In the data rows, the value 128 means zero.
A hidden rule labels the rows of this table. It goes by one to three of the table's principal directions, not those with the most spread.
tensor([95, 96, 145, 129, 148, 127, 148, 100, 124, 104, 159, 120, 119,
        150, 160, 125, 113, 151, 122, 160, 158, 100, 98, 101, 115, 166,
        130, 111, 125, 116, 114, 147, 149]) n
tensor([106, 108, 155, 134, 134, 139, 131, 119, 151, 129, 84, 128, 158,
        111, 95, 151, 69, 126, 119, 142, 136, 121, 127, 108, 129, 141,
        92, 128, 137, 174, 127, 123, 130]) q
tensor([156, 120, 92, 110, 87, 153, 134, 172, 154, 172, 112, 171, 127,
        110, 129, 138, 123, 131, 117, 131, 134, 114, 124, 150, 167, 145,
        138, 153, 119, 143, 124, 153, 103]) q
tensor([148, 132, 146, 128, 143, 111, 125, 114, 131, 102, 136, 132, 151,
        125, 138, 124, 127, 118, 151, 130, 141, 173, 124, 103, 114, 126,
        140, 107, 140, 132, 131, 115, 149]) v
tensor([146, 130, 90, 123, 75, 139, 112, 160, 105, 148, 60, 158, 127,
        123, 91, 146, 90, 131, 87, 82, 145, 119, 165, 180, 143, 150,
        88, 221, 95, 140, 114, 135, 101]) n
tensor([113, 100, 108, 165, 135, 155, 128, 145, 109, 147, 101, 115, 131,
        122, 127, 156, 125, 132, 111, 91, 115, 59, 159, 161, 156, 125,
        116, 126, 129, 126, 127, 143, 91]) r
tensor([137, 113, 106, 94, 130, 135, 153, 138, 134, 132, 200, 146, 128,
        131, 179, 137, 139, 162, 152, 176, 163, 172, 84, 98, 151, 153,
        173, 94, 133, 130, 111, 124, 158]) r
tensor([139, 126, 91, 128, 115, 144, 125, 154, 110, 163, 131, 116, 125,
        106, 119, 146, 148, 142, 121, 108, 106, 111, 154, 174, 164, 103,
        140, 125, 116, 112, 138, 118, 110]) n
tensor([145, 124, 93, 126, 122, 129, 129, 144, 115, 150, 151, 123, 122,
        116, 150, 121, 152, 135, 127, 117, 119, 107, 134, 153, 148, 125,
        137, 131, 122, 107, 123, 144, 112]) s
tensor([119, 112, 123, 121, 156, 142, 155, 113, 148, 134, 164, 133, 113,
        160, 170, 107, 150, 121, 137, 188, 110, 118, 70, 105, 102, 136,
        161, 102, 146, 121, 134, 166, 148]) n
tensor([134, 125, 156, 125, 142, 110, 137, 112, 128, 84, 121, 143, 128,
        149, 132, 105, 104, 119, 118, 140, 153, 164, 123, 107, 87, 158,
        117, 143, 118, 137, 140, 140, 165]) t
tensor([141, 107, 85, 128, 94, 152, 121, 156, 160, 190, 127, 110, 137,
        101, 137, 146, 120, 135, 103, 114, 125, 68, 139, 158, 166, 131,
        126, 133, 120, 139, 124, 153, 100]) q
tensor([128, 123, 110, 126, 136, 126, 155, 168, 71, 102, 169, 153, 115,
        134, 150, 127, 147, 147, 163, 97, 161, 142, 161, 136, 159, 131,
        154, 118, 111, 93, 137, 123, 147]) s
tensor([81, 126, 143, 136, 152, 126, 155, 105, 120, 109, 140, 129, 108,
        167, 146, 115, 129, 125, 135, 163, 117, 109, 99, 94, 95, 136,
        121, 109, 137, 126, 123, 132, 151]) s
tensor([94, 148, 139, 144, 161, 133, 142, 118, 112, 132, 117, 94, 125,
        131, 82, 108, 116, 112, 145, 130, 81, 113, 138, 133, 107, 85,
        101, 135, 130, 120, 159, 129, 135]) n
tensor([127, 126, 134, 122, 129, 139, 144, 128, 146, 108, 140, 158, 124,
        154, 155, 116, 133, 128, 143, 149, 151, 139, 98, 95, 110, 154,
        150, 119, 136, 133, 130, 143, 152]) n
tensor([171, 139, 78, 102, 107, 129, 147, 143, 144, 153, 159, 173, 116,
        154, 178, 90, 150, 111, 144, 159, 132, 145, 73, 119, 113, 152,
        159, 167, 130, 113, 111, 184, 131]) q
tensor([129, 86, 160, 110, 133, 122, 130, 136, 152, 112, 120, 146, 159,
        85, 125, 141, 81, 144, 122, 146, 170, 134, 134, 106, 156, 167,
        106, 107, 130, 168, 125, 129, 137]) r
tensor([118, 170, 184, 114, 162, 102, 131, 89, 113, 60, 158, 118, 124,
        140, 103, 91, 137, 136, 169, 150, 135, 210, 113, 88, 83, 113,
        137, 113, 128, 108, 155, 90, 180]) v
tensor([143, 136, 84, 110, 82, 134, 122, 143, 125, 160, 117, 146, 95,
        133, 132, 121, 124, 148, 74, 131, 127, 109, 118, 167, 136, 165,
        103, 201, 96, 130, 101, 153, 97]) r
tensor([119, 135, 218, 132, 185, 111, 107, 73, 134, 64, 95, 115, 138,
        137, 79, 105, 128, 95, 144, 150, 110, 176, 115, 106, 71, 100,
        130, 116, 154, 126, 162, 119, 145]) v
tensor([130, 132, 154, 129, 147, 106, 110, 93, 137, 125, 166, 70, 152,
        80, 120, 115, 136, 145, 147, 129, 119, 118, 134, 121, 137, 104,
        125, 85, 132, 102, 136, 109, 128]) n
tensor([109, 113, 138, 103, 126, 127, 154, 136, 147, 141, 132, 146, 122,
        113, 119, 99, 106, 126, 134, 167, 124, 93, 113, 119, 131, 139,
        113, 130, 118, 125, 142, 161, 141]) x
tensor([117, 117, 126, 122, 130, 137, 138, 144, 182, 179, 138, 114, 153,
        91, 126, 120, 117, 107, 156, 150, 104, 79, 115, 107, 152, 105,
        121, 91, 154, 150, 135, 152, 115]) q
tensor([140, 139, 120, 122, 147, 133, 145, 121, 123, 119, 157, 149, 102,
        156, 157, 90, 169, 120, 145, 159, 108, 134, 86, 123, 106, 131,
        160, 133, 135, 97, 134, 163, 130]) v
tensor([145, 141, 109, 117, 100, 133, 112, 155, 132, 149, 113, 120, 133,
        103, 100, 148, 113, 141, 105, 106, 130, 156, 160, 155, 152, 122,
        112, 149, 112, 156, 134, 102, 123]) t
tensor([84, 92, 151, 135, 143, 162, 156, 145, 149, 142, 107, 147, 139,
        109, 106, 152, 90, 136, 138, 154, 129, 74, 122, 110, 164, 137,
        114, 98, 140, 157, 135, 142, 115]) n
tensor([91, 111, 167, 118, 158, 133, 156, 134, 90, 83, 136, 158, 119,
        122, 109, 137, 122, 157, 154, 146, 147, 141, 138, 116, 151, 134,
        134, 94, 122, 117, 144, 102, 150]) s
tensor([125, 115, 142, 154, 150, 136, 118, 132, 128, 135, 119, 93, 139,
        107, 112, 150, 137, 123, 123, 103, 105, 107, 165, 149, 148, 94,
        134, 87, 135, 129, 152, 114, 114]) n
tensor([144, 162, 141, 122, 152, 120, 127, 90, 79, 50, 171, 155, 73,
        204, 166, 90, 196, 144, 137, 141, 149, 196, 80, 122, 72, 152,
        185, 160, 122, 64, 122, 135, 148]) t
tensor([79, 116, 152, 151, 148, 142, 152, 133, 147, 142, 92, 120, 140,
        128, 94, 144, 80, 107, 131, 140, 107, 91, 137, 104, 128, 114,
        92, 107, 141, 170, 141, 129, 130]) s
tensor([149, 139, 164, 115, 109, 107, 106, 117, 130, 96, 89, 151, 135,
        122, 96, 156, 96, 137, 96, 128, 157, 210, 142, 125, 122, 148,
        115, 144, 113, 164, 121, 79, 139]) v
tensor([82, 108, 121, 129, 137, 166, 168, 145, 156, 154, 105, 159, 118,
        155, 124, 107, 100, 103, 141, 168, 110, 59, 89, 105, 114, 141,
        111, 148, 144, 147, 135, 192, 127]) q
tensor([142, 113, 102, 111, 105, 119, 131, 144, 97, 133, 131, 156, 119,
        123, 144, 151, 123, 152, 107, 125, 153, 142, 136, 150, 158, 154,
        127, 148, 107, 123, 100, 117, 119]) v
tensor([114, 116, 97, 137, 112, 138, 135, 152, 124, 164, 114, 123, 136,
        124, 128, 149, 120, 118, 129, 109, 116, 88, 151, 141, 149, 110,
        120, 120, 129, 135, 125, 125, 121]) v
tensor([110, 140, 131, 129, 162, 121, 158, 130, 90, 107, 158, 138, 120,
        141, 131, 90, 148, 117, 186, 131, 116, 124, 122, 114, 117, 106,
        139, 123, 133, 83, 144, 145, 145]) v
tensor([116, 123, 144, 117, 144, 135, 160, 138, 149, 129, 115, 159, 136,
        129, 114, 114, 98, 110, 147, 170, 117, 142, 108, 99, 118, 131,
        118, 120, 137, 157, 146, 144, 150]) n
tensor([85, 122, 131, 134, 162, 135, 163, 108, 119, 101, 154, 145, 91,
        192, 172, 96, 140, 125, 131, 176, 122, 106, 72, 88, 82, 159,
        128, 130, 142, 124, 114, 168, 146]) v
tensor([121, 109, 100, 140, 127, 132, 153, 154, 110, 147, 142, 131, 130,
        113, 148, 127, 118, 136, 133, 112, 131, 76, 149, 138, 159, 138,
        115, 121, 115, 115, 125, 150, 120]) s
tensor([185, 115, 94, 99, 85, 120, 108, 159, 164, 160, 132, 143, 158,
        89, 154, 143, 128, 128, 116, 119, 150, 157, 141, 138, 157, 140,
        140, 120, 127, 158, 120, 121, 130]) x
tensor([97, 129, 138, 140, 160, 137, 151, 118, 108, 127, 145, 109, 115,
        134, 115, 106, 142, 126, 154, 139, 97, 87, 125, 133, 122, 99,
        137, 110, 127, 86, 155, 144, 134]) s
tensor([171, 137, 79, 118, 101, 119, 127, 159, 141, 151, 141, 150, 145,
        137, 168, 133, 127, 108, 137, 114, 147, 174, 122, 115, 132, 138,
        137, 146, 138, 157, 102, 133, 132]) r
tensor([145, 141, 124, 134, 143, 128, 118, 132, 110, 94, 143, 143, 126,
        163, 154, 129, 159, 115, 154, 106, 148, 180, 119, 111, 112, 126,
        161, 132, 151, 126, 118, 124, 132]) t
tensor([103, 148, 129, 150, 158, 119, 155, 125, 84, 105, 183, 109, 114,
        145, 145, 130, 146, 148, 164, 117, 130, 141, 135, 108, 138, 112,
        143, 91, 125, 98, 126, 101, 142]) r
tensor([123, 143, 187, 99, 166, 115, 117, 66, 140, 70, 110, 144, 91,
        176, 112, 51, 155, 98, 116, 197, 99, 161, 60, 114, 28, 139,
        130, 175, 140, 107, 154, 173, 153]) t
tensor([168, 123, 67, 91, 78, 134, 147, 163, 164, 177, 147, 187, 117,
        144, 184, 114, 136, 117, 122, 163, 143, 133, 81, 122, 135, 166,
        153, 158, 124, 140, 100, 174, 128]) r
tensor([114, 124, 117, 123, 129, 128, 139, 121, 166, 164, 139, 121, 134,
        140, 148, 121, 124, 101, 139, 165, 107, 106, 89, 98, 113, 118,
        128, 112, 153, 147, 115, 150, 130]) r
tensor([149, 103, 90, 128, 95, 129, 116, 145, 151, 168, 118, 121, 141,
        109, 157, 171, 106, 142, 72, 126, 136, 124, 141, 143, 156, 156,
        108, 122, 122, 181, 100, 116, 113]) n
tensor([181, 143, 104, 134, 110, 119, 104, 149, 146, 123, 146, 149, 144,
        154, 182, 152, 164, 102, 146, 93, 159, 198, 126, 104, 128, 126,
        178, 111, 158, 152, 103, 109, 127]) t
tensor([151, 137, 139, 99, 111, 118, 105, 131, 155, 127, 177, 106, 150,
        88, 130, 139, 137, 156, 152, 125, 166, 173, 130, 112, 159, 122,
        157, 94, 131, 129, 127, 92, 141]) t
tensor([76, 131, 176, 117, 143, 133, 137, 113, 137, 125, 100, 110, 118,
        117, 59, 118, 95, 130, 123, 159, 102, 109, 133, 128, 115, 106,
        95, 128, 118, 134, 161, 117, 144]) t
tensor([138, 128, 114, 124, 103, 132, 141, 150, 150, 139, 106, 168, 128,
        137, 139, 127, 107, 117, 115, 136, 137, 132, 122, 116, 126, 156,
        115, 146, 123, 161, 120, 142, 131]) v
tensor([162, 130, 76, 115, 83, 144, 141, 166, 145, 154, 127, 188, 109,
        151, 174, 129, 144, 127, 108, 134, 141, 131, 107, 134, 139, 167,
        148, 155, 119, 143, 107, 155, 118]) v
tensor([75, 115, 171, 131, 136, 128, 146, 123, 152, 130, 119, 109, 141,
        103, 91, 130, 75, 134, 137, 144, 134, 82, 141, 99, 139, 126,
        90, 99, 124, 147, 142, 121, 143]) q
tensor([115, 128, 114, 122, 129, 129, 134, 130, 130, 136, 171, 110, 102,
        129, 156, 107, 159, 147, 120, 141, 116, 93, 119, 133, 132, 133,
        132, 112, 121, 110, 129, 141, 127]) x
tensor([131, 154, 135, 110, 126, 105, 138, 120, 106, 100, 139, 159, 113,
        144, 131, 104, 139, 128, 148, 143, 134, 172, 113, 111, 108, 134,
        131, 142, 121, 111, 122, 115, 148]) v
tensor([149, 138, 107, 135, 131, 123, 125, 135, 87, 111, 137, 137, 112,
        149, 144, 118, 161, 126, 131, 99, 129, 143, 141, 153, 122, 125,
        148, 150, 119, 93, 129, 133, 125]) v
tensor([90, 118, 101, 150, 105, 148, 106, 127, 106, 185, 73, 70, 134,
        84, 60, 144, 88, 144, 93, 79, 95, 10, 174, 196, 160, 106,
        56, 189, 104, 109, 121, 142, 66]) t
tensor([167, 128, 169, 122, 133, 95, 98, 116, 127, 84, 118, 132, 174,
        83, 119, 155, 125, 135, 141, 108, 156, 213, 162, 112, 141, 122,
        136, 78, 137, 150, 133, 58, 147]) s
tensor([197, 115, 61, 130, 83, 135, 105, 182, 124, 171, 150, 140, 140,
        90, 179, 184, 170, 153, 106, 77, 146, 144, 169, 175, 207, 132,
        169, 99, 120, 136, 104, 99, 90]) x
tensor([103, 152, 208, 115, 122, 116, 91, 100, 113, 83, 89, 95, 118,
        86, 22, 124, 106, 162, 109, 106, 136, 139, 178, 161, 130, 108,
        95, 150, 91, 104, 167, 76, 130]) n
tensor([77, 163, 182, 134, 175, 113, 152, 84, 110, 87, 126, 111, 103,
        170, 84, 87, 112, 109, 150, 166, 98, 151, 103, 95, 63, 104,
        108, 140, 128, 111, 154, 126, 165]) t
tensor([185, 92, 79, 106, 70, 105, 115, 166, 159, 162, 139, 158, 157,
        106, 199, 172, 107, 133, 88, 116, 185, 157, 141, 123, 168, 180,
        130, 117, 122, 183, 79, 119, 129]) x
tensor([120, 153, 128, 135, 132, 131, 135, 126, 142, 133, 127, 133, 128,
        153, 128, 131, 131, 106, 150, 137, 114, 154, 109, 99, 110, 110,
        137, 120, 148, 146, 124, 116, 135]) q
tensor([117, 121, 153, 112, 101, 127, 95, 129, 132, 141, 67, 107, 131,
        82, 49, 140, 88, 141, 81, 110, 123, 104, 174, 177, 144, 121,
        76, 170, 100, 142, 144, 111, 108]) v
tensor([108, 136, 170, 128, 161, 142, 129, 90, 116, 87, 126, 138, 112,
        154, 112, 124, 151, 136, 147, 159, 121, 151, 90, 113, 103, 122,
        158, 117, 142, 104, 137, 118, 135]) t
tensor([81, 109, 183, 153, 177, 127, 132, 99, 112, 97, 118, 96, 127,
        134, 102, 137, 121, 124, 132, 132, 114, 102, 142, 120, 116, 106,
        122, 87, 138, 119, 149, 116, 135]) s
tensor([145, 127, 118, 132, 108, 147, 114, 138, 162, 145, 99, 146, 134,
        138, 137, 152, 136, 113, 112, 128, 123, 138, 118, 126, 127, 131,
        142, 124, 145, 164, 122, 124, 116]) r
tensor([122, 141, 127, 130, 129, 135, 160, 134, 128, 130, 128, 159, 127,
        138, 123, 109, 116, 119, 160, 143, 127, 122, 109, 108, 124, 131,
        133, 136, 124, 113, 136, 147, 137]) n
tensor([175, 128, 95, 121, 122, 108, 131, 140, 112, 108, 150, 176, 129,
        172, 201, 130, 161, 104, 142, 123, 157, 195, 107, 107, 109, 149,
        171, 130, 145, 130, 98, 132, 145]) v
tensor([116, 147, 136, 152, 134, 145, 119, 119, 148, 156, 103, 94, 140,
        121, 89, 146, 123, 111, 133, 119, 89, 115, 135, 132, 126, 83,
        125, 113, 141, 139, 143, 109, 113]) r
tensor([163, 118, 93, 119, 108, 137, 114, 146, 115, 143, 117, 131, 126,
        110, 131, 137, 139, 145, 94, 113, 125, 135, 148, 176, 145, 138,
        129, 152, 108, 125, 133, 129, 118]) n
Which label does each new row get?
tensor([168, 133, 83, 140, 112, 127, 127, 150, 146, 174, 145, 118, 146,
        118, 159, 129, 150, 103, 142, 104, 111, 115, 137, 139, 143, 103,
        153, 111, 136, 120, 129, 142, 117]) -> s
tensor([129, 105, 126, 137, 135, 124, 122, 117, 135, 130, 129, 119, 138,
        124, 152, 133, 119, 129, 114, 129, 137, 104, 119, 121, 129, 149,
        115, 126, 137, 138, 106, 146, 113]) -> n
tensor([174, 156, 118, 107, 99, 111, 111, 122, 158, 139, 127, 149, 122,
        135, 141, 108, 151, 108, 119, 143, 120, 172, 102, 127, 106, 130,
        144, 150, 129, 131, 120, 132, 126]) -> v
tensor([167, 144, 95, 130, 108, 140, 119, 139, 144, 141, 114, 155, 123,
        156, 152, 121, 153, 104, 121, 121, 120, 150, 109, 135, 108, 133,
        151, 158, 137, 136, 122, 149, 118]) -> r
tensor([112, 130, 128, 150, 152, 153, 121, 108, 101, 124, 113, 111, 96,
        153, 117, 131, 165, 135, 105, 130, 85, 103, 120, 163, 114, 111,
        139, 137, 130, 103, 137, 133, 102]) -> x
tensor([126, 153, 121, 131, 145, 134, 150, 114, 124, 121, 136, 147, 110,
        172, 137, 87, 144, 102, 156, 152, 106, 135, 83, 110, 84, 123,
        144, 156, 137, 102, 134, 165, 137]) -> q
tensor([134, 127, 117, 115, 123, 127, 138, 134, 128, 122, 136, 164, 124,
        149, 155, 130, 129, 126, 138, 147, 146, 156, 99, 105, 125, 150,
        139, 137, 138, 140, 103, 134, 131]) -> n
tensor([128, 163, 115, 125, 122, 117, 151, 139, 146, 139, 144, 148, 120,
        157, 145, 106, 131, 99, 154, 146, 114, 157, 105, 90, 104, 118,
        131, 126, 138, 144, 125, 131, 147]) -> s
tensor([153, 126, 117, 142, 128, 116, 117, 129, 92, 110, 150, 112, 122,
        133, 148, 144, 148, 145, 114, 90, 149, 148, 157, 155, 139, 131,
        151, 125, 109, 99, 126, 112, 128]) -> s
tensor([167, 132, 75, 133, 105, 139, 141, 160, 138, 153, 146, 168, 122,
        159, 189, 135, 160, 111, 134, 122, 133, 142, 109, 124, 135, 141,
        170, 126, 137, 133, 109, 148, 122]) -> v
tensor([126, 131, 122, 139, 122, 141, 120, 116, 122, 130, 105, 127, 112,
        144, 119, 135, 123, 137, 94, 127, 121, 117, 118, 146, 118, 144,
        116, 165, 119, 129, 116, 137, 106]) -> q
tensor([145, 119, 136, 111, 124, 106, 118, 132, 140, 118, 158, 128, 140,
        107, 154, 124, 138, 132, 138, 127, 153, 147, 133, 112, 140, 136,
        137, 100, 134, 133, 121, 119, 138]) -> r
tensor([130, 163, 165, 133, 165, 102, 113, 106, 109, 90, 140, 106, 123,
        144, 110, 113, 160, 103, 156, 121, 105, 193, 134, 115, 94, 81,
        143, 110, 147, 117, 146, 95, 144]) -> t
tensor([129, 128, 127, 130, 129, 134, 137, 131, 157, 136, 119, 143, 124,
        151, 143, 120, 126, 103, 123, 148, 118, 128, 106, 108, 106, 135,
        131, 126, 141, 152, 129, 149, 134]) -> s
tensor([164, 134, 67, 132, 104, 129, 130, 150, 113, 143, 158, 141, 104,
        160, 189, 113, 175, 124, 116, 103, 131, 116, 125, 153, 124, 143,
        159, 151, 117, 98, 114, 159, 121]) -> s
tensor([143, 122, 135, 108, 114, 123, 108, 117, 132, 110, 110, 125, 124,
        132, 120, 132, 120, 139, 86, 137, 142, 165, 133, 145, 106, 148,
        123, 148, 112, 144, 137, 113, 151]) -> n
tensor([115, 140, 137, 117, 136, 122, 140, 96, 107, 104, 137, 145, 103,
        162, 133, 105, 138, 135, 132, 162, 127, 141, 88, 118, 94, 143,
        136, 153, 120, 96, 119, 137, 142]) -> q
tensor([156, 108, 67, 139, 110, 139, 112, 133, 138, 181, 123, 112, 121,
        138, 171, 128, 153, 113, 86, 118, 100, 71, 116, 169, 126, 135,
        128, 159, 133, 124, 104, 177, 87]) -> s
tensor([110, 124, 100, 129, 136, 153, 151, 145, 152, 169, 168, 127, 130,
        149, 161, 142, 141, 116, 167, 152, 121, 110, 88, 97, 144, 109,
        164, 96, 161, 136, 112, 145, 124]) -> t
tensor([134, 140, 147, 135, 147, 128, 126, 116, 108, 86, 105, 164, 124,
        163, 125, 120, 137, 108, 147, 125, 136, 170, 109, 112, 97, 134,
        139, 153, 144, 125, 123, 133, 129]) -> t
tensor([115, 151, 147, 104, 155, 108, 161, 105, 141, 92, 147, 152, 118,
        182, 146, 79, 118, 97, 153, 194, 123, 200, 73, 65, 50, 138,
        129, 132, 142, 148, 140, 138, 198]) -> n
tensor([103, 119, 155, 120, 116, 124, 163, 161, 130, 103, 138, 165, 136,
        113, 121, 144, 83, 152, 150, 127, 182, 140, 156, 91, 162, 156,
        120, 93, 108, 150, 137, 101, 166]) -> r
tensor([102, 157, 133, 160, 143, 130, 154, 118, 137, 133, 134, 121, 120,
        171, 134, 129, 129, 100, 152, 136, 102, 130, 111, 90, 99, 102,
        137, 101, 143, 134, 132, 119, 142]) -> v
tensor([158, 130, 76, 111, 97, 122, 147, 166, 118, 149, 147, 174, 129,
        139, 169, 120, 137, 117, 150, 119, 149, 140, 123, 127, 142, 141,
        148, 148, 122, 118, 110, 147, 135]) -> r
tensor([149, 126, 69, 145, 76, 144, 92, 170, 77, 154, 107, 114, 136,
        86, 114, 181, 134, 175, 102, 28, 154, 92, 206, 202, 203, 129,
        113, 165, 96, 109, 103, 93, 74]) -> t
tensor([92, 114, 195, 142, 172, 127, 116, 102, 136, 100, 132, 91, 145,
        94, 98, 146, 134, 140, 149, 133, 117, 115, 143, 109, 144, 97,
        130, 52, 151, 131, 148, 90, 125]) -> q
tensor([180, 156, 102, 124, 96, 102, 108, 145, 116, 124, 154, 126, 144,
        121, 148, 149, 146, 134, 137, 84, 159, 204, 160, 132, 143, 118,
        156, 119, 117, 126, 117, 78, 144]) -> v
tensor([154, 112, 100, 124, 99, 129, 117, 146, 156, 162, 137, 129, 143,
        108, 157, 150, 124, 133, 113, 120, 145, 116, 129, 130, 159, 144,
        133, 120, 131, 150, 104, 133, 108]) -> n
tensor([159, 124, 123, 113, 139, 115, 131, 120, 124, 116, 158, 128, 137,
        122, 149, 101, 137, 128, 142, 139, 139, 154, 114, 127, 117, 137,
        145, 134, 125, 106, 135, 149, 145]) -> s
tensor([86, 132, 127, 149, 148, 136, 154, 127, 113, 131, 119, 133, 128,
        150, 124, 133, 112, 115, 154, 133, 112, 105, 118, 101, 121, 117,
        111, 122, 144, 136, 117, 128, 126]) -> n
tensor([101, 109, 101, 137, 134, 151, 158, 129, 98, 126, 112, 164, 81,
        182, 154, 104, 136, 127, 97, 150, 113, 64, 98, 147, 103, 168,
        117, 178, 115, 105, 117, 190, 114]) -> s
tensor([142, 115, 110, 131, 128, 114, 128, 148, 146, 145, 144, 115, 149,
        113, 160, 143, 123, 116, 122, 123, 127, 145, 146, 114, 139, 125,
        120, 90, 141, 170, 122, 115, 140]) -> n
tensor([133, 156, 153, 126, 123, 109, 117, 105, 135, 104, 99, 137, 123,
        143, 107, 109, 115, 112, 116, 134, 125, 164, 120, 114, 87, 134,
        106, 160, 125, 140, 127, 120, 136]) -> r
tensor([124, 125, 125, 141, 134, 123, 128, 127, 123, 144, 130, 89, 149,
        92, 105, 111, 108, 128, 140, 102, 118, 79, 158, 145, 139, 110,
        102, 133, 116, 105, 146, 144, 121]) -> r
tensor([93, 103, 137, 103, 151, 125, 163, 126, 111, 129, 143, 141, 122,
        112, 115, 81, 101, 133, 152, 168, 126, 72, 105, 124, 130, 143,
        99, 153, 119, 96, 134, 184, 133]) -> r
tensor([152, 121, 132, 143, 117, 113, 85, 137, 157, 149, 137, 71, 160,
        76, 129, 174, 130, 137, 103, 85, 132, 138, 180, 140, 169, 105,
        123, 73, 137, 166, 123, 78, 107]) -> s
